One turn or mirror swaps these rows in pairs. Which row does each one swap with?
The rows were stretched afterwards, more along some directions than others.
z_691: | -0.95 |  1.32 |  0.33 |  1.18 |  0.34 | -0.52 | -1.05 | -1.64 |  0.38 | -1.96 | -1.91 | -0.59 | -0.06 | -2.41 |  0.11 |  0.72 |  0.07 | -1.93 | -0.81 |
z_908: | -1.15 |  0.93 |  1.27 |  1.49 |  0.55 |  1.13 |  2.56 | -2.10 |  0.85 | -0.51 | -1.45 |  1.42 |  2.03 |  1.23 |  1.41 |  1.35 |  2.10 | -0.55 | -0.59 |
z_213: | -0.62 | -2.35 |  2.30 | -0.85 | -0.28 | -0.47 | -3.86 |  0.52 |  0.10 |  1.61 | -0.42 |  1.33 | -1.49 | -2.38 | -1.35 | -0.58 |  1.58 |  0.42 |  1.84 |
z_584: |  0.55 |  0.65 |  0.63 |  2.10 | -2.64 |  2.00 | -0.03 | -0.29 | -0.38 | -0.97 | -0.63 |  1.18 | -0.77 | -0.52 | -0.05 |  0.24 |  2.87 |  0.78 | -2.35 |
z_77: |  2.27 | -2.14 | -0.93 |  1.25 | -3.17 |  2.89 |  1.62 |  1.64 |  0.14 |  0.54 |  1.04 | -0.29 |  0.06 |  2.85 | -0.03 |  1.23 |  0.85 |  1.30 | -2.05 |
z_684: | -0.54 | -0.24 |  1.15 | -0.86 |  0.35 | -0.63 |  0.31 | -0.25 | -0.09 | -1.21 |  0.67 | -1.82 |  2.65 | -1.07 | -0.40 |  1.23 | -0.45 | -0.24 |  0.94 |
z_848: |  2.09 | -0.59 | -1.34 |  0.11 | -2.02 |  1.16 | -0.88 |  0.72 |  0.34 |  1.64 | -0.52 | -0.42 | -0.44 |  2.06 | -0.45 |  1.08 | -1.31 |  0.31 | -0.11 |
z_459: | -0.87 |  1.57 |  0.59 | -0.96 |  0.47 | -1.85 | -3.87 |  0.63 |  0.02 | -0.96 |  0.60 |  1.97 | -0.82 | -2.84 | -0.61 | -0.91 |  0.09 |  1.22 |  2.03 |
z_465: |  0.43 | -0.10 | -0.14 |  0.10 | -1.48 |  2.02 | -1.58 |  2.61 | -0.16 |  1.60 |  0.22 |  2.42 | -1.17 | -0.06 | -0.12 | -1.02 |  1.43 |  0.67 | -0.03 |
z_534: |  1.31 |  0.04 | -0.66 |  1.59 | -0.49 |  0.97 | -1.93 | -0.22 |  0.92 |  0.56 | -2.51 | -0.26 | -0.56 |  1.84 | -0.07 |  0.89 | -1.01 | -1.17 | -0.74 |
z_807: |  0.17 |  0.38 |  2.81 |  0.67 | -0.44 |  0.04 |  1.08 |  0.94 |  0.30 | -1.57 | -1.34 |  0.49 |  2.29 | -1.42 |  1.62 |  0.00 |  0.84 |  0.01 |  0.00 |
z_948: | -1.43 | -0.10 | -2.00 |  2.13 | -0.39 |  1.10 |  0.99 | -1.21 |  0.11 | -2.00 | -1.25 |  0.10 |  0.46 |  2.51 |  2.02 |  0.72 | -1.57 | -0.51 | -1.40 |
z_102: |  1.80 | -0.94 |  0.52 | -1.97 | -1.69 | -0.37 | -0.59 |  2.24 | -0.50 |  2.07 |  1.74 |  1.88 |  0.02 | -0.44 | -0.92 | -0.44 | -0.30 |  2.45 |  2.91 |
z_694: |  0.56 | -1.04 | -1.34 |  1.73 | -3.39 |  2.47 | -0.85 | -0.57 | -0.30 | -0.36 |  0.52 |  0.45 | -2.03 |  1.75 | -0.79 |  0.00 |  0.94 |  2.55 | -2.70 |
z_155: |  0.35 |  0.83 |  0.26 | -2.03 |  0.29 | -1.00 | -4.15 |  0.88 |  0.37 | -0.59 |  1.58 | -0.66 | -0.73 |  0.63 | -0.82 | -0.21 |  0.14 |  1.52 |  1.02 |
z_480: |  2.25 | -1.87 | -0.01 | -0.58 | -2.59 |  1.49 | -1.10 |  1.85 | -0.77 | -0.07 |  2.02 | -0.06 | -1.27 |  3.21 | -0.29 |  0.96 | -0.30 |  4.74 | -0.96 |
z_604: | -1.26 | -0.65 | -1.33 | -0.20 | -0.76 |  0.65 | -1.29 | -0.92 |  0.30 |  0.02 |  0.75 |  1.40 | -1.89 | -0.59 |  0.31 | -0.88 | -0.50 |  1.73 |  1.16 |
z_585: |  0.36 |  1.39 |  0.29 | -1.54 |  0.42 | -0.84 | -1.33 |  1.35 |  0.24 |  0.69 |  0.82 | -1.24 |  0.95 | -2.01 | -0.80 |  0.30 |  0.43 | -1.85 |  1.95 |
z_958: | -2.52 |  1.37 |  2.16 | -0.16 |  2.27 | -0.91 | -3.54 |  0.31 |  1.55 | -2.86 | -0.44 |  1.31 |  1.20 | -2.99 |  1.70 | -0.94 |  0.78 | -0.51 |  0.99 |
z_500: |  1.28 |  1.92 |  0.95 | -0.07 |  0.09 | -0.17 | -1.65 |  1.72 | -0.01 | -1.10 | -1.27 |  1.95 |  0.04 | -1.83 |  0.95 | -0.02 | -1.72 |  1.25 |  1.99 |
z_878: |  0.23 | -0.21 | -1.98 | -1.49 | -1.97 |  1.14 |  0.32 |  0.31 | -1.35 |  0.92 |  0.34 | -1.47 |  0.37 |  0.71 | -0.85 |  0.47 |  0.26 |  0.81 |  2.45 |
z_553: | -0.24 | -0.55 |  0.81 | -0.33 | -0.54 |  0.36 |  1.28 | -2.04 | -1.12 |  2.35 |  1.50 |  0.74 | -0.40 |  1.58 | -0.37 | -0.49 |  3.12 |  0.81 |  0.23 |
z_542: |  1.40 | -0.86 | -1.55 |  0.88 | -1.02 | -0.03 |  1.77 |  0.28 |  0.87 | -0.69 | -1.80 |  0.41 |  1.51 |  2.97 |  1.97 |  0.09 | -2.68 |  0.05 | -1.51 |
z_22: | -1.31 |  0.20 | -0.02 |  0.94 | -0.69 |  0.38 | -3.51 |  1.17 |  0.75 | -2.81 | -1.82 | -0.77 | -1.11 | -1.40 |  1.35 | -0.57 |  0.13 | -0.95 | -1.30 |
z_87: |  2.69 | -1.81 |  1.31 | -0.73 | -2.03 |  1.27 | -1.34 |  1.82 | -0.19 | -1.43 |  1.53 |  0.97 | -1.81 |  1.13 |  0.66 | -0.51 | -0.29 |  4.83 | -0.64 |
z_323: | -1.69 | -1.04 |  1.33 | -0.37 | -0.69 |  0.54 | -0.55 | -2.25 |  1.18 | -0.68 | -1.55 | -1.44 |  1.78 |  2.53 |  1.27 |  0.42 |  1.25 |  2.18 | -0.20 |
z_203: | -0.55 |  2.56 |  0.33 |  0.42 |  1.53 | -1.19 | -1.42 |  0.41 |  1.68 | -2.45 | -2.07 |  0.26 |  1.71 | -4.18 |  0.99 |  0.21 |  0.00 | -3.13 |  0.23 |
z_436: |  0.24 |  1.53 |  0.54 |  1.44 | -0.99 | -0.21 | -0.87 |  0.40 | -0.87 | -0.95 | -2.14 |  1.67 | -0.06 | -0.35 |  0.76 |  0.66 | -0.78 |  1.46 |  0.09 |
z_836: |  1.76 | -1.70 |  0.81 | -1.92 | -0.50 |  0.89 | -3.50 |  2.37 |  0.59 |  0.57 |  1.50 | -1.25 | -2.19 | -1.27 | -1.00 | -0.78 |  1.27 |  0.37 | -0.48 |
z_789: |  0.09 | -0.01 |  0.58 | -1.24 |  0.33 | -0.69 |  1.05 | -1.90 | -0.25 |  0.47 |  0.97 |  0.32 | -0.60 |  2.24 |  0.51 | -2.25 |  0.54 |  1.32 |  0.87 |
z_885: | -0.51 | -2.38 | -0.34 | -0.33 | -0.73 |  1.29 | -2.92 | -0.54 | -0.22 |  2.11 |  1.07 |  1.17 | -2.97 |  4.04 | -0.24 | -0.60 |  0.12 |  2.81 | -0.16 |
z_32: |  0.40 |  1.27 |  0.32 |  1.74 | -1.38 | -0.18 |  0.84 | -1.14 | -0.53 |  1.82 | -2.15 |  2.04 |  0.43 |  0.51 | -0.20 |  0.23 | -0.03 |  0.54 | -0.01 |
z_847: |  0.01 |  0.61 | -1.96 |  2.56 | -1.78 |  1.19 |  2.87 |  0.09 | -0.57 | -1.30 | -1.01 |  1.72 |  0.98 |  1.86 |  1.04 |  1.69 | -1.07 |  0.22 | -1.81 |
z_520: | -0.04 |  0.05 |  1.25 | -0.45 |  0.16 | -0.04 | -3.82 | -0.39 |  1.01 | -2.47 | -0.48 | -1.75 | -1.10 |  0.86 |  1.32 | -1.62 | -0.92 |  1.96 | -0.79 |
z_313: |  0.54 | -1.34 |  0.84 | -1.17 | -0.30 |  1.29 | -3.90 |  0.80 |  0.75 |  0.74 |  1.71 | -0.87 | -2.29 | -0.53 | -1.74 |  0.59 |  1.85 |  0.45 | -0.12 |
z_68: |  0.57 |  0.53 | -1.03 | -0.42 |  0.01 |  0.38 | -4.73 |  2.02 |  1.56 | -2.17 |  0.07 |  0.58 | -1.54 | -1.48 |  0.61 | -1.17 | -0.37 | -0.07 |  1.68 |
z_70: |  2.01 |  3.09 | -0.34 |  1.35 | -0.27 |  0.20 |  3.73 |  1.20 | -0.62 | -0.20 | -0.64 |  1.99 |  1.38 |  0.40 |  1.25 |  0.40 | -1.16 | -0.05 | -0.54 |
z_137: | -1.55 |  1.58 |  0.42 | -1.91 |  2.08 | -1.70 | -1.77 | -0.35 |  0.02 | -1.31 | -0.81 | -1.97 |  1.92 | -1.50 |  0.15 |  0.16 | -1.07 | -0.92 |  2.54 |
z_882: | -1.22 | -2.83 |  0.73 | -1.73 | -0.15 |  0.27 | -3.87 |  0.74 |  1.12 | -1.00 |  0.55 | -0.79 | -1.13 | -0.17 |  0.24 | -0.77 |  1.08 |  1.73 |  0.50 |
z_454: | -3.54 |  1.83 |  1.26 | -1.24 |  3.51 | -1.97 | -1.73 | -1.69 |  1.36 |  1.08 | -1.21 |  0.12 |  1.04 | -0.83 |  0.40 | -0.69 | -0.69 | -2.35 |  2.46 |
z_98: |  0.74 | -2.51 | -2.32 | -0.59 | -2.83 |  2.18 |  2.06 | -0.23 | -1.29 |  3.18 |  0.94 |  0.22 | -1.67 |  3.17 | -0.55 |  0.40 | -1.13 |  2.04 |  0.31 |
z_595: | -0.54 | -2.23 | -0.43 |  0.17 | -1.20 |  2.26 | -1.48 |  0.90 |  0.26 |  2.74 | -0.87 |  2.33 | -2.01 |  2.58 |  0.51 | -0.83 | -0.37 |  1.36 |  0.59 |
z_667: |  0.85 | -2.00 |  0.48 |  0.22 | -1.70 |  1.31 | -1.21 |  0.40 | -0.87 |  3.08 |  0.18 |  1.68 | -2.45 |  4.04 | -0.77 |  0.30 | -0.06 |  3.14 | -1.10 |
z_794: |  2.32 | -1.71 | -0.28 |  1.14 | -2.09 |  1.97 |  0.70 |  2.66 |  1.15 |  1.07 |  0.24 |  3.04 | -1.66 |  2.20 |  1.39 | -0.37 | -0.07 |  2.26 | -1.82 |
z_873: |  0.50 | -1.54 |  1.47 | -0.52 |  0.52 |  0.29 | -3.35 |  2.09 |  1.02 | -2.19 | -0.15 | -2.37 | -0.49 |  0.11 |  1.06 | -0.01 | -0.57 | -0.17 | -0.99 |
z_176: | -1.28 | -2.42 | -0.72 | -0.43 |  0.09 |  0.93 |  0.13 |  0.43 |  1.15 | -1.45 |  1.56 | -0.42 | -0.89 |  0.43 |  0.70 | -0.59 |  1.31 | -1.12 | -0.62 |
z_109: |  1.40 | -3.04 | -0.37 | -2.23 |  0.01 | -0.40 | -3.57 |  2.15 | -0.11 |  0.11 |  1.26 | -0.92 | -2.17 |  0.40 |  0.20 | -1.38 | -2.10 |  0.87 |  1.35 |
z_643: | -0.82 | -0.25 |  1.83 |  0.39 | -0.48 | -0.14 | -1.46 |  0.20 |  1.24 | -1.46 | -0.35 | -0.16 |  0.21 | -2.11 |  0.68 | -0.40 |  2.66 | -0.86 | -1.01 |
z_919: | -2.35 | -0.20 | -1.42 |  0.58 |  0.69 |  1.74 | -0.48 |  1.22 |  3.23 | -0.87 | -1.20 |  0.53 |  1.27 |  0.31 |  2.84 | -0.75 | -0.74 | -2.62 |  1.15 |
z_953: | -1.47 | -1.27 | -2.08 |  1.38 | -0.61 |  1.84 |  2.15 | -0.17 |  1.46 |  0.41 | -0.89 | -0.90 |  2.09 |  1.57 |  2.31 |  1.25 | -0.47 | -2.68 | -0.39 |
z_833: |  0.26 | -0.32 |  1.68 | -0.30 |  2.12 |  0.68 | -0.78 | -0.77 |  1.24 | -1.39 | -0.20 | -1.81 |  0.33 |  1.17 |  1.32 |  0.43 |  0.49 | -0.76 |  0.07 |
z_156: |  0.14 | -0.21 | -1.43 |  0.81 | -0.86 |  0.69 |  3.60 | -1.49 | -0.29 | -1.08 | -0.21 |  0.92 |  1.63 |  3.71 |  1.51 |  0.44 | -1.52 |  1.41 | -0.78 |

z_520 pairs with z_68
z_465 pairs with z_542
z_109 pairs with z_958
z_137 pairs with z_882
z_643 pairs with z_585
z_919 pairs with z_789
z_667 pairs with z_847
z_156 pairs with z_595
z_534 pairs with z_694
z_213 pairs with z_684
z_807 pairs with z_102
z_878 pairs with z_323
z_176 pairs with z_454
z_833 pairs with z_604

